Rotation paths and how fast each direction turns (degrees each step)
Each turn is a multiple of 5 degrees from 10 to 175, or 0.
Each row of a path follows its step; steps can be skipped.
Path 1:
step 0: [  8.9   1.7 -17.8   9.9 -20.1 -24.3  11.6  -8.4  -0.9  13.1  -1.2   6.5
   2.3  -6.9  -5.0   7.3  -2.5  17.5  17.9 -11.0  -8.8  -7.0  -0.7  -9.5
 -20.9  15.7 -19.3 -21.2   1.2 -36.9  -8.2 -16.5 -13.3   1.7   6.4 -10.5
   0.6 -12.7  26.8 -11.3 -19.6  14.6  -7.8  15.8  -2.2  34.4  18.9  -8.9
  16.0 -20.0 -10.3  -2.9   0.8  -3.3   0.8 -16.6  -3.6 -21.6  14.7  -6.4
  -4.0  21.1  -1.9  -5.7  -9.4   7.9  13.2  -6.9  11.0]
step 1: [ -6.5  -3.4 -32.4  -4.2 -25.6  13.9  -6.7   3.1 -14.3   5.0   8.7   6.0
 -22.9  -0.1  -9.9 -27.4  11.5  10.3   8.8 -14.4  -2.8   6.3 -14.3 -14.3
 -33.4 -14.4 -18.1 -13.7  -7.1 -24.4   5.5  -5.4  -2.4 -13.6 -11.9 -20.5
 -15.5  10.7 -11.1  12.8  19.1   1.3 -10.7  10.7   4.1   9.3   6.5  -8.9
   7.4  15.7   1.3 -18.8 -10.9  -5.6  11.3  -7.2   7.9 -22.7  14.8  -1.5
   8.2   0.4  -4.2  -3.6  -0.8   7.4  36.7 -14.0  -0.8]
step 4: [ -1.4  -3.2  -2.2 -10.7   4.7   3.8  -0.1  -1.5  12.7  13.0  -5.7 -13.6
 -10.4  16.7 -27.0  -9.9  16.9   5.1  -3.1 -11.3  10.4   0.2  -8.9 -10.9
 -19.4  -3.6 -17.0  13.0  -5.7  -8.8  -9.3 -25.2   8.2  31.1   0.9   8.5
  17.0   3.2   4.1 -11.2   0.8 -19.0   4.4  19.8  21.2  -6.3 -10.2 -20.2
  21.0  17.3 -25.7   0.1  18.5  14.3 -20.0  -2.5  18.0  -1.2   0.8  -3.9
  24.7  18.4  -2.6  -9.4   4.8  11.6  26.5 -25.2  13.5]
step 5: [  6.0  -3.6 -20.1  20.0   0.0 -16.1   1.4 -20.9  14.0   3.4  -2.6 -13.6
   4.2  -8.2 -11.1   0.0  23.5 -17.0   0.1  -1.6  13.0  -7.0 -12.1   2.1
 -27.6 -10.4 -14.3   0.9 -14.5   3.4  30.3 -23.1 -16.4  -5.6  15.2  -6.1
  12.8   4.0  15.7 -14.4  -5.7 -14.5   3.4  26.3   5.5   8.9  -7.7 -20.8
  24.4   8.9  16.2  11.4  18.1   4.9  11.5 -21.3  22.0 -13.3  -3.7   6.7
 -20.0  -4.9  -3.5  -3.3   7.3  -6.5  -5.6 -27.2   3.9]
step 10: [  9.4 -20.5   7.4  -2.4 -13.9   2.6  -6.2  10.2  16.2  15.9   1.0  13.6
 -10.1 -17.8   4.0 -23.7  11.9   4.9   5.4 -20.5  -4.2 -17.2 -29.1  -7.0
 -18.3 -13.0  19.2  10.5   0.4  32.8   8.5 -27.5  -9.4  19.3   2.5   2.1
  -8.8  -4.3   8.6 -16.1  11.9   6.2  13.9   6.6 -10.3  -4.3  -9.9  -7.5
 -13.9 -14.4  -2.7 -11.9  21.0   0.9   6.7  18.3   6.4  -2.1 -13.5   5.2
  -6.2  -9.7  -0.2  -8.2   7.8 -15.4   4.1 -42.6   9.0]
step 20: [  5.1  -2.4 -23.2  -0.3 -14.1  -4.8   1.0  -5.3   9.7 -10.5 -10.5   0.9
 -23.5 -29.3  -5.5  -9.6  21.2  -0.1   9.3  -7.8   6.6  15.8  -1.6 -21.8
  16.0   6.4 -14.5  -8.0  14.5 -22.1  -8.0  10.6  -5.1  12.4   6.4  -9.3
  14.7  -8.5 -15.7  -5.4  -2.7 -25.0  -7.9   4.6   4.2  -2.5  -1.5 -10.7
   9.6  28.6   2.9 -27.6 -16.3  12.1  23.4  10.2  19.3   1.1   8.3   8.4
   4.2 -17.4 -28.0  18.0  -2.6  21.2  14.9 -13.7 -13.4]
step 23: [ -0.8 -14.4 -10.1   4.8 -16.6 -24.8   2.0  -5.8  24.1 -11.8 -13.6 -19.0
 -19.8   0.9  -8.6 -27.5   5.7   1.6 -27.4  -2.2  -0.4  -4.0  -2.3  14.2
  -8.2  24.1  -9.2  14.6   0.4  -4.7  -2.4 -31.6 -29.6   3.7  17.7 -12.2
   0.5  -1.8   4.2  -0.9 -24.1 -20.2   8.8  23.0   9.3   8.6  -2.1 -21.2
  18.3   8.1  -7.6  -1.7   7.5  21.5   6.7   7.9  12.0 -15.8  13.7  10.4
   0.2   5.2  12.9  12.7 -13.2  -3.9  -7.9 -12.3   8.7]
step 24: [ -0.1 -26.4 -28.8  15.1  -7.5  21.5 -20.1  -7.8 -12.9   1.3   3.8   1.2
  -3.5 -18.0  14.4 -20.3  -7.5 -22.0 -20.5  -4.8  -4.9  18.2 -10.0  24.9
  -2.1  -5.6   4.4   3.1   6.3   6.0  19.1  -1.1 -37.7  -7.0  -6.8 -17.6
  -3.7  -7.4   1.5 -14.2   1.1 -24.7  21.6  14.3   9.2  -6.5   4.8 -15.0
  33.0   6.9   9.7 -10.0  10.6 -11.4  -0.6  -8.4   3.1 -20.9 -12.5   6.1
   2.7  -0.1  -4.2   0.7  -7.3   6.7  11.9 -10.7  12.6]
step 25: [  4.8  -4.7   0.4  -9.3  -3.4  -5.9  -1.4  -4.8 -14.5   5.5  -2.8  18.9
   5.9   0.0   5.8 -24.3   2.2  -2.3 -12.1 -12.5  -7.6  10.7 -10.3  24.5
  14.2   4.1   3.5  -4.6  13.4 -14.4  -2.6  -8.6 -26.0   5.5  -4.1  -5.0
  -2.1 -12.1  -9.3 -31.0 -17.4  -8.4 -10.7 -25.7  15.8  17.4  -2.9  -5.6
  26.7   4.8 -12.2   0.3   7.0  10.4 -15.0   9.7   4.7  -0.5  -1.7  34.4
   6.4   0.6 -27.4  28.7  -5.5  -5.4  -4.2 -39.2 -12.7]
Speeds:
[ 0.6 -6.8  4.2  0.6 -0.5  0.0  0.1 -4.7  1.9  0.4  0.7  3.5  7.1 -4.8
  2.5  5.1  2.1  2.6  2.3 -1.9 -3.8 -2.2 -1.2  2.6  1.8 -5.6  1.3 -0.9
 -3.6 -0.7  5.8  4.0 -1.3 -5.0 -0.7 -1.3  4.6 -2.6  7.5 -2.7 -2.0 -4.6
 -1.7 -4.1  2.6  2.7 -0.1 -1.0  1.4 -4.4  0.8  1.7  3.2 -0.2 -0.4 -6.1
 -2.3  2.9 -3.3  4.3 -3.7 -0.4 -0.2 -4.1  7.4  1.7  0.3  1.9  1.5]
130
[-2.2 -1.4 -5.0 -1.2 -0.4 -2.1  3.2 -2.5 -0.7 -6.5  2.5 -1.2 -3.2 -4.0
  2.1  1.6 -0.1 -3.4  1.0 -4.3  2.9  0.1 -0.3 -8.8 -0.3 -4.7 -7.3  1.0
  3.9 -9.7  0.2 -1.0  2.8  4.1 -7.7 -1.3 -2.7  2.5  4.2 -0.3  2.6 -0.2
  0.3 -0.5 -2.3  3.6  2.8 -0.8 -0.6 -0.7  0.4 -1.9 -4.2  2.4 -4.0 -0.4
 -2.5  2.8  3.3 -0.2  0.5  1.4  3.7 -1.3  2.7  1.0 -5.0  4.7  2.6]
20
[ 1.7 -0.5  3.7  5.7  1.8  0.2  2.1 -2.3  2.7  2.3  0.1  0.7  3.3  0.9
 -7.1  2.3  5.6 -3.3  3.7  7.4  1.9  0.1  1.0 -2.7  4.9 -2.0 -0.6  2.3
  0.9 -5.3 -3.6 -1.1  1.5  6.0  0.4  2.5  8.1  1.1 -0.2  2.5  3.4 -3.0
 -1.0  5.1 -1.6 -6.7 -1.2  2.2 -4.6  7.6  6.3  0.1  2.7 -1.7 -0.5 -2.3
  3.1  2.4  1.0  3.2 -1.8 -0.2 -0.2  0.0  2.0  0.4 -2.7 -2.6  0.7]
45
[-0.3  3.9 -4.4  2.2  5.9 -4.1  4.6 -0.2 -1.6  5.3 -1.9 -2.8 -5.0 -5.1
  5.9  2.8  4.6 -2.2 -1.8  0.1 -1.2  2.1 -3.6  0.7  3.4  2.1  4.9 -1.7
 -5.0 -0.1  2.4 -7.2  2.6 -1.4 -3.8  3.6  0.3 -3.8  1.2 -2.6  3.3  0.8
 -3.3  2.1  1.8 -0.9 -6.3  0.3 -3.7  1.0 -2.0 -2.0  0.8  2.0  2.8  5.4
 -0.7  4.3 -0.7 -3.9 -1.9 -1.8  4.0 -4.5  4.6 -1.9  5.1  0.5 -1.1]
10
[-4.4 -2.6 -2.3 -3.6  3.5  2.6  1.6 -1.3  4.7 -1.6  1.0 -0.9 -0.5 -5.3
 -0.8 -2.1  0.4 -4.4  2.9  1.9  1.0  1.8  3.8 -2.4 -3.9  3.8 -0.8 -1.9
 -2.2  3.5  5.2  3.3 -5.3 -2.2 -3.7 -3.7  0.1  3.3 -3.1 -3.8  0.5  3.8
  4.5 -3.4  1.7 -3.7 -5.5  1.1 -3.3  3.6  4.5 -1.5 -6.4 -4.4  2.2 -6.7
  4.8  0.9  1.5 -1.1 -1.1  5.4 -4.1 -3.1  0.6 -4.6  3.1  1.9 -2.5]
175
[ 2.3 -4.6  3.3 -2.8 -1.2 -0.3  0.1 -3.7 -0.9  5.0  3.1  7.1 -0.7  0.2
  1.6 -0.1 -2.4  2.9 -3.8  5.0  4.7 -2.1  2.5  3.0 -4.9 -1.8  1.2  0.3
  7.4  0.0  1.5 -1.2 -0.9  3.0  3.5  5.6  5.0 -0.3  3.3 -2.0 -1.1  4.9
  1.2 -1.9  3.6  1.2  0.9  6.7 -2.5  0.3 -3.5 -1.0 -5.8  3.5  0.4  7.1
  0.1  2.8  4.9  0.1 -1.4  6.0  2.3 -5.4 -0.8 -2.6 -1.2  0.3  0.0]
95
[ 2.7  0.0  1.0  0.6  8.3 -2.9 -2.7 -0.3  3.0 -4.7  2.9  2.1 -2.0 -5.7
 -2.8 -4.7 -1.3  1.9  4.2 -1.6 -1.4  0.3 -0.7 -3.0  0.6 -0.2  0.5  1.0
 -4.1  2.6  6.6 -5.1 -0.5  4.0  8.3  2.3  1.6  3.9  0.4 -2.7 -3.6  2.4
 -9.8 -0.4 -3.1 -0.7 -1.9 -2.0  1.8 -0.6 -0.1 -3.1 -0.6 -1.7 -2.6  3.1
 -4.8  3.0  2.3  3.7  2.6  1.2 -4.2  2.7 -3.4  4.1 -2.2  1.8 -2.0]
140
Path 2:
step 1: [  7.6  -6.3   4.6  15.1   9.2 -15.6  -3.5   9.6  -4.4  17.0  -0.9   0.4
  15.7   7.8 -16.2  12.3   7.6  -5.3 -13.7  11.7 -18.8 -19.7  21.6  -9.3
   6.2  -4.9   1.8  -9.2  22.2   5.6  12.9  -7.5   1.8 -11.2  -9.4  -8.2
  -6.5   8.3   6.7  -5.6   5.8 -17.3 -18.4   6.8   3.4  18.4  -1.9  -5.9
  39.8  -7.3  20.8  -8.1 -14.0  11.7   7.1   5.5 -15.7 -11.3   5.6 -33.6
 -19.1  11.2   5.5   5.3   5.4   8.3  13.5   3.1   6.8]
step 7: [ 16.0  -6.4   7.9  16.2  26.9 -22.6  -9.3  -6.9   9.7  14.6  -5.5  23.9
   5.0   9.7   4.8  18.0  -4.4  12.7  20.3 -15.9  -9.3   1.7  12.2  -5.2
  14.6   9.1   1.0  -9.8  -5.6   3.1   0.1   5.5  -6.5  -9.5  10.2   3.0
   0.4   8.0  11.6  10.2  -6.4   3.7 -18.1  11.4  -6.5 -15.9  -6.5  -6.6
  18.4 -14.8 -17.4   9.5   1.7  11.6   5.3  23.5  17.6  19.0   5.6 -29.2
  17.1  -5.8   9.4   8.4  11.0  -8.9  -5.1  21.7 -13.6]
step 12: [ -7.7   6.4  35.5  10.4  11.3   9.3  26.3  32.8   1.5   1.4   2.6  -2.9
   2.7 -13.6 -12.2 -24.4 -18.3   1.6  -5.1   9.8  -9.6 -35.8  -4.0  -9.6
  22.2   5.5 -16.7 -10.2   9.5   3.7   8.3  -1.9  14.0   6.3   4.0   0.5
  -3.1   5.3   4.1  17.5  -4.6   0.7  -0.8   0.1  10.4 -14.6 -22.1  -1.3
   7.1 -12.6 -10.8  -9.8   0.2   0.3  11.6  14.6  -8.9   3.5 -13.9 -12.2
 -21.1  -6.6 -12.8  -3.5   9.9   6.2   7.3  -7.7   4.8]
step 13: [-15.0 -12.2  17.2 -10.8  12.5   4.2   7.9 -18.7   7.7  10.6  -0.6 -11.3
  -2.7 -11.1  22.7   8.5  14.0  18.0  16.6   7.8   6.7 -22.2   1.2   7.0
  16.1 -12.7  -2.9  -4.3   8.3   4.6  -7.8   3.0 -25.4  -9.5  -1.9 -15.7
  -6.3  -7.1  13.0 -21.2  -0.4   3.9  -8.7  -8.4   3.9  13.5 -11.1  -9.3
  15.5 -23.6   4.7 -13.5  10.5 -20.2  10.5  11.8  18.2 -14.7   8.8 -13.6
   1.3  -7.1  -5.4  28.2  26.9   7.4  -3.1   7.3   2.0]
step 14: [-19.3  -3.6 -14.3   1.2  12.5 -10.6  19.1 -13.4 -10.8   6.5  -4.1  -2.2
  19.2   1.2   4.4 -25.5  -6.2 -22.5  -7.3   6.7   4.2 -12.3   7.8  -1.2
 -11.3   3.1   4.2  -8.3   5.0  11.2  -6.9  -8.4   4.7  27.5  29.4   4.4
  20.7  -3.5  -6.8  -7.0  -5.0   2.7 -21.2  -4.2   0.0   1.5 -17.7   0.5
  14.7 -24.6  14.3   7.7   4.8  16.3  -2.4  -6.7 -12.5  -5.0 -22.6 -15.0
  -2.4  -0.5  -8.4  30.7   0.2  -9.5   5.0   8.7  18.2]
step 15: [  9.0   4.8   0.3 -16.4  14.2 -13.8  16.1  -6.8  16.7   7.9 -13.4   9.0
  10.6  -4.6   9.2 -15.6   1.9   4.1 -10.2  23.0  -6.3   0.0   5.2  12.4
   7.8  17.8   8.5 -13.4  -8.4 -17.7  -2.3  -8.0 -15.6 -16.7  12.4  22.0
  14.8 -17.9  32.6 -11.1  -5.3   3.0 -10.2 -13.0  -8.9  -5.5  -7.9   0.5
   0.9  -7.5   3.9  22.2 -18.6  -7.7  -3.6  30.8   5.5  14.7  15.6   8.7
  11.9 -26.9  -0.4   5.5  -5.1  -3.5  -4.2   4.7  -7.9]
step 20: [ -0.4   0.4   6.0   2.0  -1.6  -3.3 -10.0  14.4  -8.0   7.6   4.6   5.5
  -2.8  22.3   3.2  -9.5  -0.3   2.5  10.5  -9.5 -19.3 -17.5  -9.0   0.1
  14.4  28.2  10.3  -4.0   2.8  21.2  23.4   6.5  -0.5   0.6  23.6  10.6
  14.0  11.5 -20.5   5.2 -10.5  13.3 -27.9  -2.5   2.5   1.1  -3.6 -14.9
  -9.6  -8.6  -3.5   6.0  15.6  -6.6  -9.1  14.5  -5.1  10.1   9.8 -17.4
 -30.6 -11.3 -14.7  10.6 -13.7  25.6   6.9   7.8  14.5]
step 22: [-22.9 -14.0 -11.4 -10.9  27.6 -17.8  -8.0   6.4  -4.3   6.0  12.4  13.9
 -31.1  18.9 -10.1 -19.8  -6.0  -4.7 -19.4   5.1  -4.4 -11.8   6.8  -3.5
  -4.3  20.5  -8.2  -0.5   4.0   2.5   5.3  -4.8  10.4  25.1 -10.0   5.5
  13.8  -1.6 -13.2 -12.0   7.2  -6.2 -12.5 -16.1  26.2  11.4   2.1  -4.0
   3.4   1.5  -5.4   6.1 -12.7  22.1   5.8 -11.7 -12.4  23.2   7.8  -5.4
   6.8   1.3   3.1   8.2  17.3  10.6   8.2  16.7  -1.3]
step 28: [ -0.4 -26.7  21.4   3.2   7.0 -23.2 -17.1 -17.2 -11.5  13.7  10.8   4.0
 -17.5   4.3 -15.4 -18.6   8.7  12.0 -25.2  11.3 -17.1  14.9 -14.4   6.4
  -3.8  21.3  26.8  -4.2  -4.2  -1.8   2.8   6.7  -9.6 -12.5   6.0 -12.6
   8.8  -3.6  -8.2   1.1 -13.7  -4.8 -10.6  14.8 -13.2  11.4 -20.5  -8.1
  -4.7  12.0  -6.6   9.7   6.7   0.1  17.1  15.2  12.9  10.8  20.9   7.7
  -2.2   6.3  -2.3  -0.7  -2.3  20.2   1.5   9.1   2.0]
Speeds:
[ 0.0  0.6 -3.6  1.3 -0.1 -1.2  5.9  0.5  3.8 -1.1 -3.1  0.6  0.9  2.4
  5.8  6.0 -2.5  0.5 -6.8  4.3  0.1 -1.4  0.8  3.2 -1.2  3.9  1.3 -3.5
 -0.7 -3.8 -4.3  4.5 -0.7 -0.6  4.1 -3.7  3.4 -4.4 -5.5  0.7 -0.9 -3.3
  1.6  0.8  5.5  1.9  1.0 -3.3  1.5  1.0 -2.0 -4.0  0.3  0.1 -3.3  3.5
 -0.8 -4.7  3.2 -3.2 -5.8  5.4  0.5 -2.1 -7.2 -1.4 -6.7  1.1 -3.8]
25
[-2.7 -3.6 -7.6  0.7  2.2 -3.1  1.4 -1.2 -7.1 -2.1  0.7  1.7 -1.4  3.0
 -1.0 -3.7 -0.5 -1.4 -6.4 -3.4 -0.5  2.7 -0.5  2.1  4.4 -3.8  0.3 -6.5
  0.2  1.4 -1.5 -6.2 -2.4 -5.4 -1.2  2.7  1.6  4.3 -3.3 -2.9  8.7  3.1
 -1.7  4.1  0.1  2.9 -3.0  3.7  3.4  0.2 -3.6 -0.6 -0.9 -3.8 -6.2  5.3
  2.0 -0.2  1.3 -0.4  2.0 -2.0  0.3  0.5 -1.5 -0.4  2.1 -5.0 -2.5]
55
[-0.5  0.5 -2.4 -5.7  2.7  4.5 -1.2  1.5 -0.4  0.3  0.2 -3.1  0.4  2.5
  0.8 -2.8  5.3  1.4 -6.0  1.5 -1.4 -3.2 -3.7 -2.9 -2.7  3.6  3.6 -4.1
 -0.8 -1.6  0.7 -6.2  0.1  4.3 -1.4 -1.9 -7.4  2.9  5.2 -1.1 -1.4 -5.0
 -0.6 -1.8  0.9 -1.5  3.0  3.9 -2.5  2.0 -3.9  4.5 -0.3  4.2 -3.6 -3.3
  2.7 -4.1 -0.1  1.7  6.4  2.9 -3.4 -7.8 -2.8  1.9 -1.2  2.2 -5.5]
55
[ 4.0  1.0  0.9 -0.1 -0.4 -5.8 -4.6  0.2 -3.5 -1.2 -5.4 -0.1  5.1  4.5
 -2.4  2.3 -0.4  1.1 -2.5 -0.2  1.0  7.4 -0.7 -0.6  3.9  1.3 -0.9  1.2
  0.2 -1.4 -1.0  0.3 -3.0  1.9  2.7  1.0  2.1 -4.0 -4.2  4.1 -4.4  0.9
 -1.3  3.7 -4.1 -4.6 -0.6  0.5  0.3  0.0  1.4  1.2  2.2 -2.0 -4.3 -1.2
  2.0 -3.0 -5.4  4.7  0.7 -0.4  2.0 -3.4  9.5  8.2 -5.1  2.0 -6.0]
35
[ 1.3  3.8 -0.2  4.3 -0.8  1.6 -1.2  2.2  0.3 -5.3  0.1  4.6  0.1 -2.5
 -0.4 -3.9  0.4  3.8  1.6 -0.3 -4.9 -4.2  3.5  1.3  4.8  2.5  1.1 -4.4
 -5.4 -4.2 -3.9 -0.4 -2.7 -4.1 -4.5 -2.1  3.9  5.6  4.8  6.5  1.5 -2.0
 -2.7 -1.5 -6.6 -5.5 -2.5 -0.4 -1.3 -0.6  4.5  1.3  2.5 -1.3  3.4  2.8
  4.7  4.3  2.7 -0.4 -2.6  1.8 -2.1  0.3 -4.7  5.1 -3.7  3.1 -1.5]
135
[-2.8  6.2  2.3  1.8 -2.1 -0.3  1.1 -5.5 -2.1  2.7 -0.6  2.7 -5.9  2.4
 -0.6 -0.4 -1.1 -0.5  1.2 -2.2 -3.8  0.5 -4.0 -3.3  1.6  0.1 -2.5  7.4
  6.1 -3.9  1.4  1.7  7.4  0.0  1.1  2.2  5.6 -2.8  4.6 -2.1  6.3 -3.4
 -1.3 -0.5  0.3 -0.6 -9.2 -0.4 -2.3  0.1  0.5 -0.8 -4.3  2.1 -1.8 -2.2
  5.5 -4.2  4.5  2.3  1.6  4.1 -0.6 -2.8 -0.7  1.1 -3.2 -3.0 -2.2]
60
[-5.2 -0.1 -0.8 -2.2 -0.7  2.6 -3.4 -1.8  1.8  3.5  1.8 -5.5  3.4 -4.4
  0.0 -1.3 -1.0  2.4  3.5 -5.1 -2.4  1.7 -3.7  3.2  5.8  2.5 -0.2 -4.8
  3.9  1.9 -1.1 -0.4  2.1  0.4  1.3  2.9 -5.0 -1.0 -0.4  1.1 -2.3  0.4
  4.9  6.0 -0.6 -3.3 -3.0 -6.4 -4.8 -0.8 -3.9  4.2 -2.5  0.9 -2.3  4.1
  2.2  5.7  1.5 -0.3 -9.4  1.3  4.6 -4.7  0.3 -3.6  0.2  0.8 -2.1]
85
[ 2.7 -2.1  0.2 -0.7  2.6  5.4  2.7 -1.1  3.7 -5.7 -3.3  1.1  1.7 -4.6
 -0.1 -4.4  0.3 -5.9 -4.2  3.4  0.6 -2.1 -0.3 -1.6 -0.2 -6.3 -0.3  4.5
 -1.0  0.8 -4.1  1.7  4.6  0.4  2.1  6.3 -0.6  1.5 -0.4  0.0 -3.4  0.8
  2.8  2.6 -2.5  4.6  1.7  4.2 -5.0 -4.0 -0.8 -1.6 -4.3 -7.1  3.1 -1.6
  8.8 -2.0 -4.2 -0.5 -2.6 -2.3  5.5 -2.5 -3.3  1.9 -1.1  0.0 -1.4]
170
